[[-28  48 -31  -5  19  14  70  -9   4 -10 -11]
 [-27  48 -31  -5  19  14  70  -9   4 -10  65]]
->
[[-28 -31  19  70   4 -11]
 [-27 -31  19  70   4  65]]

[[  8 -14   5   9 -25  -1   6   4   6]
 [-10 -52  58 -22 -45 -11  15 -16   1]
 [ 36   8 -24 -41 -37  -5   9  12 -38]
 [-14  -6  11  -6  -3 -11  -4   4 -29]
 [-17  63 -22  45  16  26  19  -2   7]
 [-24  26  23  24 -24 -53 -42  18 -15]
 [ -3  37 -22  29   9  22  11  -4 -23]]
->
[[  8   5 -25   6   6]
 [-10  58 -45  15   1]
 [ 36 -24 -37   9 -38]
 [-14  11  -3  -4 -29]
 [-17 -22  16  19   7]
 [-24  23 -24 -42 -15]
 [ -3 -22   9  11 -23]]

[[-32   2  32   4   1  23  41  16  -2  14   1  -6  -6]
 [-31  14 -16 -23 -17 -30  24 -14  11  81  11  52 -23]
 [  3  -7 -21 -24  -3   1 -27 -17  -4  19 -18  61 -31]
 [ -4  -2   7  -2  13  -2  53   4   4 -41  -8 -49 -41]
 [-17  15  54 -11   0  27  29   9   9 -37  14 -22  11]
 [ -4   1  14  19  -2  -7  24  -7  -4   2  11  21 -42]
 [ -9 -13 -75 -21   0 -77  56 -41  -7 -13 -16  -7  65]]
->
[[-32  32   1  41  -2   1  -6]
 [-31 -16 -17  24  11  11 -23]
 [  3 -21  -3 -27  -4 -18 -31]
 [ -4   7  13  53   4  -8 -41]
 [-17  54   0  29   9  14  11]
 [ -4  14  -2  24  -4  11 -42]
 [ -9 -75   0  56  -7 -16  65]]

[[-56  49  32 -22]
 [ 24  22  38  58]
 [-49   6  45 -72]
 [  8 -20  -1   5]
 [-70 -24  13   5]
 [ 15   7 -10 -10]
 [  0  27 -10  18]]
->
[[-56  32]
 [ 24  38]
 [-49  45]
 [  8  -1]
 [-70  13]
 [ 15 -10]
 [  0 -10]]

[[  9 -34 -48 -70  59 -17]
 [-18 -38 -21 -57  40  -2]
 [  9  37  32  55 -42   3]
 [-57 -16  46   9 -24  28]
 [ 35  20 -16   7   7 -19]]
->
[[  9 -48  59]
 [-18 -21  40]
 [  9  32 -42]
 [-57  46 -24]
 [ 35 -16   7]]

[[ 11 -29  -8  50 -33 -23  74 -16 -56]
 [ 15 -27 -12  50 -31 -22  70 -27 -52]]
->
[[ 11  -8 -33  74 -56]
 [ 15 -12 -31  70 -52]]

[[  5  69]
 [  2 -60]
 [-11 -68]
 [ 38  28]
 [ 15 -15]]
->
[[  5]
 [  2]
 [-11]
 [ 38]
 [ 15]]

[[ 70 -10]
 [-23 -24]
 [-16 -16]]
->
[[ 70]
 [-23]
 [-16]]

[[  2   2  35  35   6   3  12]
 [  1  -5   1  -1  -6 -16  10]
 [  8  -3  -4   0   3 -80   5]
 [ -2  -3  43  19   1 -18   9]
 [-19   2   8   8   4 -12   6]
 [  2   1  -5  -4   2  74   4]
 [-79  -1  -9  -5   1  -7  12]
 [  2   2   7   2  -2  49  10]
 [  1  -1  -2  -1  -2  -3   2]]
->
[[  2  35   6  12]
 [  1   1  -6  10]
 [  8  -4   3   5]
 [ -2  43   1   9]
 [-19   8   4   6]
 [  2  -5   2   4]
 [-79  -9   1  12]
 [  2   7  -2  10]
 [  1  -2  -2   2]]
---
[[  0   9  -7 -37 -12   2]
 [  1   9   6 -12 -56  -1]
 [-21  11   5   7   6 -75]]
->
[[-12   2   0   9  -7 -37]
 [-56  -1   1   9   6 -12]
 [  6 -75 -21  11   5   7]]

[[  1   8   0   0   0   2]
 [ -9  58   1  -2  -1  11]
 [  3 -58   2  -4  -1  -2]
 [  6  31   0   1   1  17]
 [  5  69  -1   2   0 -12]
 [ 37 -22   1   1   0 -13]
 [-58  -1   0  -1   1   3]
 [ 51 -12   1   1   0 -40]
 [ -3  55   0   0   0   1]
 [ -5 -34   4   3  -2  32]]
->
[[  0   2   1   8   0   0]
 [ -1  11  -9  58   1  -2]
 [ -1  -2   3 -58   2  -4]
 [  1  17   6  31   0   1]
 [  0 -12   5  69  -1   2]
 [  0 -13  37 -22   1   1]
 [  1   3 -58  -1   0  -1]
 [  0 -40  51 -12   1   1]
 [  0   1  -3  55   0   0]
 [ -2  32  -5 -34   4   3]]

[[ -9 -41  -7 -61]
 [-58  -8   9  -4]
 [-19  -5  17 -10]
 [-37  -7  17  -6]
 [-18 -36  10 -34]
 [-70  -8  -2 -18]
 [-40  15  16  17]]
->
[[ -7 -61  -9 -41]
 [  9  -4 -58  -8]
 [ 17 -10 -19  -5]
 [ 17  -6 -37  -7]
 [ 10 -34 -18 -36]
 [ -2 -18 -70  -8]
 [ 16  17 -40  15]]

[[  5   9  23  -4  41   9  -4  67  21   4  14]
 [ 32  43  12  -3  19  23   7 -15  27   4  28]]
->
[[  4  14   5   9  23  -4  41   9  -4  67  21]
 [  4  28  32  43  12  -3  19  23   7 -15  27]]

[[-51   9  44 -47 -11  14 -61]
 [ 41  -2 -35  55 -25 -52  40]
 [  4   5  52 -18   9  53   7]
 [ -1  -3 -57  25 -41 -46  22]]
->
[[ 14 -61 -51   9  44 -47 -11]
 [-52  40  41  -2 -35  55 -25]
 [ 53   7   4   5  52 -18   9]
 [-46  22  -1  -3 -57  25 -41]]

[[-43 -16  30  40 -19 -25   9  -8  20 -66  53 -22]
 [  9 -43 -11  26   5 -43 -25  16 -24  36  23  36]
 [ 23 -41 -20  41  -6  45  -9  18  17   6 -39 -20]
 [-24   8 -35  11  22 -20  51 -20  42 -67  23  47]
 [ 59 -20  35   0  36 -29  76  29 -56 -32  14   2]
 [-29  38 -18 -14  36 -32  23 -10   5  12   6  22]]
->
[[ 53 -22 -43 -16  30  40 -19 -25   9  -8  20 -66]
 [ 23  36   9 -43 -11  26   5 -43 -25  16 -24  36]
 [-39 -20  23 -41 -20  41  -6  45  -9  18  17   6]
 [ 23  47 -24   8 -35  11  22 -20  51 -20  42 -67]
 [ 14   2  59 -20  35   0  36 -29  76  29 -56 -32]
 [  6  22 -29  38 -18 -14  36 -32  23 -10   5  12]]

[[ 63 -12 -26]
 [ 31   2  -8]
 [ -8  27 -26]
 [-19  12 -33]
 [ 19  34   7]
 [ 14  28   3]
 [ 17  32  11]
 [  2  15   3]
 [ -7   0  30]
 [ 25 -10   7]
 [ -7  22   7]
 [-28  41  19]]
->
[[-12 -26  63]
 [  2  -8  31]
 [ 27 -26  -8]
 [ 12 -33 -19]
 [ 34   7  19]
 [ 28   3  14]
 [ 32  11  17]
 [ 15   3   2]
 [  0  30  -7]
 [-10   7  25]
 [ 22   7  -7]
 [ 41  19 -28]]

[[ -1  -5  -1  -2  -3   7]
 [  3  -3   1   0   2 -11]
 [ -1   6  -1   3   2 -55]
 [  1   8  -1  -2  -4  12]
 [ 11 -11   9   3  -7 -46]
 [ 13 -11  14   2  -5 -61]
 [  2  -2   4   3  -8  32]]
->
[[ -3   7  -1  -5  -1  -2]
 [  2 -11   3  -3   1   0]
 [  2 -55  -1   6  -1   3]
 [ -4  12   1   8  -1  -2]
 [ -7 -46  11 -11   9   3]
 [ -5 -61  13 -11  14   2]
 [ -8  32   2  -2   4   3]]

[[ 17 -19  -4  35   1  37  36   8]
 [  3  41  -3 -24 -12 -30 -46  12]
 [-20  22  20   1  32  38  30  12]
 [ 22 -25   6   9  -1  -7   9  -8]
 [ 19  62 -22   4 -29  11 -43  40]
 [ -8  35  20 -29  15 -29 -25   5]]
->
[[ 36   8  17 -19  -4  35   1  37]
 [-46  12   3  41  -3 -24 -12 -30]
 [ 30  12 -20  22  20   1  32  38]
 [  9  -8  22 -25   6   9  -1  -7]
 [-43  40  19  62 -22   4 -29  11]
 [-25   5  -8  35  20 -29  15 -29]]
